One turn sends every row of this set to another row. A few are shown first. Where does it send the rows asked after them?
panaf: [15 -1 -1  1 12 13 23 16 20 -1 20 15  3 -3]
Res: [  1  -6 -10   6  -8 -11  -1 -17 -41   0  -3 -19  12 -12]
Posaf: [ -2  -8 -28 -11  -6  16  21   6  20   7  -4   6   3 -22]
vog: [ 25 -18 -13  -1 -21  11   9 -18  -6   5 -24  10   9  -7]
Gese: [ 21 -20 -15  -9   8  14  27   8  16 -10   0   9  12  -2]
gal: [ 20 -13  -9 -16  11  19  27   2  16 -13   3   4  11   1]
goz: [ -7   3  17  15  13 -29 -18  -2   7 -16   5 -18 -16  -4]
zoki: [-20  25  -2  15  19 -19 -18  -9  -2  -9  -5   0 -15 -13]
furo: [-17  22  -8  17  21 -23 -13  -8  -9  -1  -7   1 -15 -14]
fir: [  2   1  14  11 -11 -21 -18 -20 -28   3   2 -11   2 -17]
Vaf: [ -1  -5  10  20  -9 -17 -17 -12 -30   2   5  -5   9 -21]
rim: [ 13  13  -1  27 -31 -10   0   2  -2  -9  18  -6   3  -5]
fazu: [ 14 -14   4 -18  15   3  16 -21  11 -11 -10   9 -25 -19]
resat: [-22 -24 -26   0  26  -5   8 -20   1   1  -4 -10 -14  -4]
nomam: [ -7  -8 -38  15  -5 -26 -23   2  -6 -13   2   3  -4   0]
suman: [ 24 -16 -14 -10 -16  -3   4  19 -22  -4   5  14  14  -9]
tiken: [ 30 -30   3  -6 -16  -1   3  -9 -16   1   2   1  20 -12]
zud: [ 32 -25   6  -4 -19   3  -3  -4 -13 -10   6   2  18 -16]
peb: [-20   1 -14  -4  15 -13  -1  19  28 -10  12  -2 -12 -21]
barip: [  3  -5  28  -8 -25  -2  16  -9   5 -22   1  17   4  -9]
Sufu: [-16  11 -19 -10  32  -4  14   3  19 -15  -9  11  -3   2]
zolo: [-15  10 -18   1  27   1  12   9  22 -18  -6   9  -3   1]
gavan: [ 11 -13  17  16 -12 -17 -12 -24 -13  -8 -19  -8   4  10]
vumuf: [-18   4   8   1  33  -5   5  -7  21 -22   3  18   5  -6]
gad: [  1  14  -5   8  28 -20 -17 -29 -10 -18 -12  -7  -7 -20]

gavan moves to goz
rim moves to nomam
Vaf moves to furo
Where do these go?
fir moves to zoki
suman moves to Res

